Rotation paths and how fast each direction turns (degrees each step):
Each turn is a multiple of 5 degrees from 10 to 175, or 0.
Each row of a path follows its step; steps can be skipped.

step 0: [-32   5 -18 -20   9  -5 -13  -2  25 -14   4  -7 -20   3  36   9   1   1
   3  11  13   3  15   4 -12  16  18 -22   4  22   4  17   0 -21 -16   4
  10 -11  -6 -27  16  21]
step 1: [-20  -9   7  10 -22   3  21  -9  -6 -13  18 -37 -32  11 -10  -2  18  -4
  -5   6  23  -4  14 -11  -1   7   5 -12  -8  35  22   8   7  20  13 -17
  10  -3   2 -21  -4   9]
step 3: [ -2   7 -12   3 -28 -11   3   4  18 -15   1  10  -8  -6 -19   2   4  -5
  12   0  43   8 -17   4  31  -6 -20  -7 -20  26  13  20  11 -19  10  -9
  -6  20  -5 -29  -9   0]
step 5: [ -1   5 -26  -8 -16  12 -12 -19  29   9   5   3 -23  19  14  -6  -9 -14
  28  14  15 -15   3  -6   3  37 -12 -10 -21 -10   9  27  11  -2  13  13
 -17  -5  -5 -21   5  -2]
step 6: [  5  -1   2  -1 -12 -13   3 -25 -11  -8  17   1 -21  12   4  26   8  -8
  10 -13  10  -1  -7  -8 -24  15  11   6   9   8  36  -8  12  18   7 -15
 -41   8 -10 -25  25  11]
step 8: [  7 -22  14   3 -22 -13  -1 -13  -1  13  -9 -13 -24  -2 -21 -21  26  14
   2   1  22   0  -7 -11  23  23 -22  10  -3  29  27 -10   4  21   7 -20
  -2   4   0 -11  11  15]
step 11: [ 12  -1  15 -11  10   8 -32 -15 -10  -4 -11 -12 -18 -27  28  13  -6  -3
  10   6  -2   7 -13  17  -9  41  25  -1   5  21  12 -19  -1  -6   0  -8
 -11 -13 -18 -21  14  -3]
step 12: [-31   6  -5   2  11  10 -24  -8  16  13  -6  -2 -35   8  12  22   4   1
   4  15  15   7  11 -25   2  36   0 -23  -7  10   0  28  16  14  12   7
  13 -13 -10 -10   4  15]
Directions:
[ -5  -2   1   4  -2   9  -7  -5  -3   6  -4   2  -4   1  -5  -3   7 -10
  -1   4  -5  -7  -4  -2  -1   9  -4   6  -4   2  -8   4   0   1  -1  -8
  -4  -3   6   5   3  -7]  110
[ 2  2  3  0 -5  6 10 -3  3 -1  2  2  5  1 -2 10 -8 -5 -3  9 -4  2  3 -6
 -7 -4 -2 12 -3 -2  9  3  4 -1  3  3 -7  3  1  1  0 -4]  95
[ 0  7  4 -1  3 -4 -3 -2 -3  4 -4  1  1  1  1  3  4 -2  1 -2 -1 -9 -1  0
 -2  2 10 -5 -5 -1  8  7 -1  7 -4 15 -3  5 10  0  4  2]  55
[  7   3  -1  -9  -3   4   2  -7  -6   0   2   9 -12  -8   5  -1  -2   1
   6  -1  -1   1   0   2   0   3   9   2  -1  -8  -9   3   3  -7   5   4
  -2   1  -2  -2  -6  -2]  60
[ -2  -2  -1  -4  -5   0   6   2 -10  -5  -3  -3   8  -6  -3   0   6  -4
   1  -7 -10  -1  -4  -1  -3   4   5   1   2   7  -1  -7  -5   2   4   6
  -7  -5 -10  -1   3   4]  155
[  1   4  -7   0 -11  -3   2  -2   6  -7   6  -4   3   4  -2  -4   8  -8
   1  -3   7  -2   2   6  -7  -9   3  -3  -6  -4  -5   4  -2   0   3  -2
   1   1  -2  -2   7  -8]  25
